Questions about the row below.
1) Read off the 1st entry.
2) Read off the 2nd entry from the left.
3) Read off the first entry from the right.
4) Read off the 3rd entry from the left.
[123 117 127 116 136 129 131 126 120 132 129 123 133 101 124]
1) 123
2) 117
3) 124
4) 127

Questions about the row below.
1) Report the entry just right of 103.
2) Report the entry just right of 129.
134  103  129  128
1) 129
2) 128

[[118 131 141 120 116 123]
 [118 137 119 145 132 124]
 [139 113 135 123 140 135]
 [117 126 119 129 144 120]
 [126 137 130 111 134 112]
 [151 120 125 139 127 139]
 [133 137 124 138 119 131]
 [123 143 140 123 107 128]]
Rows and columns are numbered from 1.
The bottom-left entry? 123
The entry just right of the smallest entry -> 128
The top-right entry? 123
The entry at row 3, column 1? 139
The entry in the top-left corner: 118
The entry directly above the smallest entry? 119
The entry at row 2, column 1 -> 118
The entry directly below the largest entry? 133
The entry in row 1 and column 3? 141
The entry at row 1, column 2? 131
The entry in row 3 and column 2: 113
The entry at row 2, column 3? 119
The entry just left of 111 -> 130
The maximum? 151

m =
[[134 124 147 131 128 141 124]
 [130 118 121 127 144 152 129]
 [133 121 139 129 134 147 126]
 [124 131 115 126 127 118 131]
 [125 134 125 128 120 112 129]
 [123 135 120 127 119 107 130]]
The third entry on the diagonal from the top-right corner -> 134
The entry in the top-left corner -> 134
The top entry of the column that holds the largest entry -> 141
Find the 2nd entry on the diagonal from the top-right corner.
152
The smallest entry -> 107
The entry in the bottom-right corner is 130
The 2nd entry on the main diagonal -> 118
The second smallest entry is 112
The entry directly above 133: 130
The entry in the bottom-left corner -> 123
Find the smallest entry in the last column.
124
Find the entry just left of the largest entry.
144
Find the third entry in reading order.
147
The entry just left of the smallest entry is 119
The fourth-last entry, reading row by row: 127

W = [121 129 124 105 121 107 123 114]
Give the entry just right of the smallest entry.
Answer: 121
Give the entry just left of 129.
Answer: 121

Questions about the matrix below. Indices start at 1.
1) Give the entry in row 1 and column 3.
2) Give the entry at the centre.
3) Give the entry directly below the smallest entry.
4) Give the entry at row 3, column 1.
5) Give the entry directly above the smallest entry.
6) Give the top-right entry.
7) Give the entry just left of the largest entry.
8) Give the entry at row 2, column 1.
[[121 134 106 121 134 120 112 138 143 108 121 146 135]
 [126 119 147 130 122 129 134 126 113 142 136 114 117]
 [130 111 151 144 114 123 135 123 108 142 127 111 108]
 [124 125 143 130 126 136 133 132 120 140 139 120 127]
 [121 141 110 106 144 133 121 135 137 116 138 130 136]
 [135 136 121 130 126 127 132 124 140 127 119 144 141]
 [123 107 149 139 107 118 132 116 104 142 120 121 107]
 [123 139 101 118 141 122 112 144 141 102 130 137 134]
 [120 137 104 113 144 132 114 135 142 108 128 141 140]
 [136 131 127 123 141 142 130 125 131 129 133 129 140]
 [136 129 128 131 123 123 134 114 133 132 116 133 129]]
1) 106
2) 132
3) 104
4) 130
5) 149
6) 135
7) 111
8) 126

[124 144 107 125 145 121 147 142 129 138 150 110 129]
The 3rd-last entry -> 150
Find the third entry.
A: 107
Find the entry just left of 144.
A: 124
Find the entry just left of the largest entry.
A: 138

Questions about the matrix below. Counting starts at 1.
1) Which number is the entry at row 1, column 2?
2) Which number is the entry at row 3, column 1?
3) Which number is the entry at row 1, column 3?
4) Which number is the entry in row 2 and column 1?
[[101 120 135 148 110 117 119 117 128 134 110 140 139 113 131 127]
 [109 130 116 121 125 119 136 111 130 126 118 131 131 134 134 127]
 [138 134 128 104 140 131 140 121 134 127 132 135 135 136 122 123]
 [126 130 138 133 127 134 114 129 130 128 126 132 138 130 133 120]
 [140 132 140 112 137 128 120 128 123 128 129 147 131 127 129 114]
 [130 129 130 129 125 128 127 130 128 128 126 129 129 129 129 126]
 [133 129 131 121 132 129 124 129 122 127 126 137 129 129 131 121]]
1) 120
2) 138
3) 135
4) 109

[[122, 123, 115, 111, 120, 115, 133, 129, 129, 133, 133, 133, 118], [135, 130, 136, 138, 136, 125, 142, 111, 132, 132, 131, 122, 120], [126, 128, 124, 126, 124, 106, 133, 115, 126, 136, 131, 133, 110], [132, 130, 135, 131, 139, 121, 130, 120, 138, 118, 121, 122, 127], [123, 135, 129, 116, 123, 127, 146, 134, 145, 138, 126, 137, 114], [123, 142, 139, 123, 138, 140, 137, 135, 145, 122, 116, 144, 120], [128, 135, 128, 117, 129, 127, 140, 117, 131, 137, 137, 136, 118], [152, 107, 122, 145, 124, 121, 137, 121, 118, 135, 120, 114, 124], [138, 131, 137, 139, 124, 151, 138, 133, 125, 143, 132, 125, 133], [121, 131, 127, 120, 134, 110, 123, 109, 135, 120, 130, 132, 125], [141, 124, 127, 128, 130, 125, 136, 135, 130, 125, 116, 119, 125], [132, 131, 136, 141, 132, 113, 132, 107, 128, 132, 124, 133, 113], [131, 125, 125, 126, 130, 130, 121, 136, 126, 119, 115, 132, 131]]
The entry just right of the centre entry: 117
The entry just right of the largest entry is 107
What is the entry just left of the centre entry?
Answer: 127
The entry just right of the smallest entry is 133
The smallest entry -> 106
The largest entry is 152
The centre entry -> 140
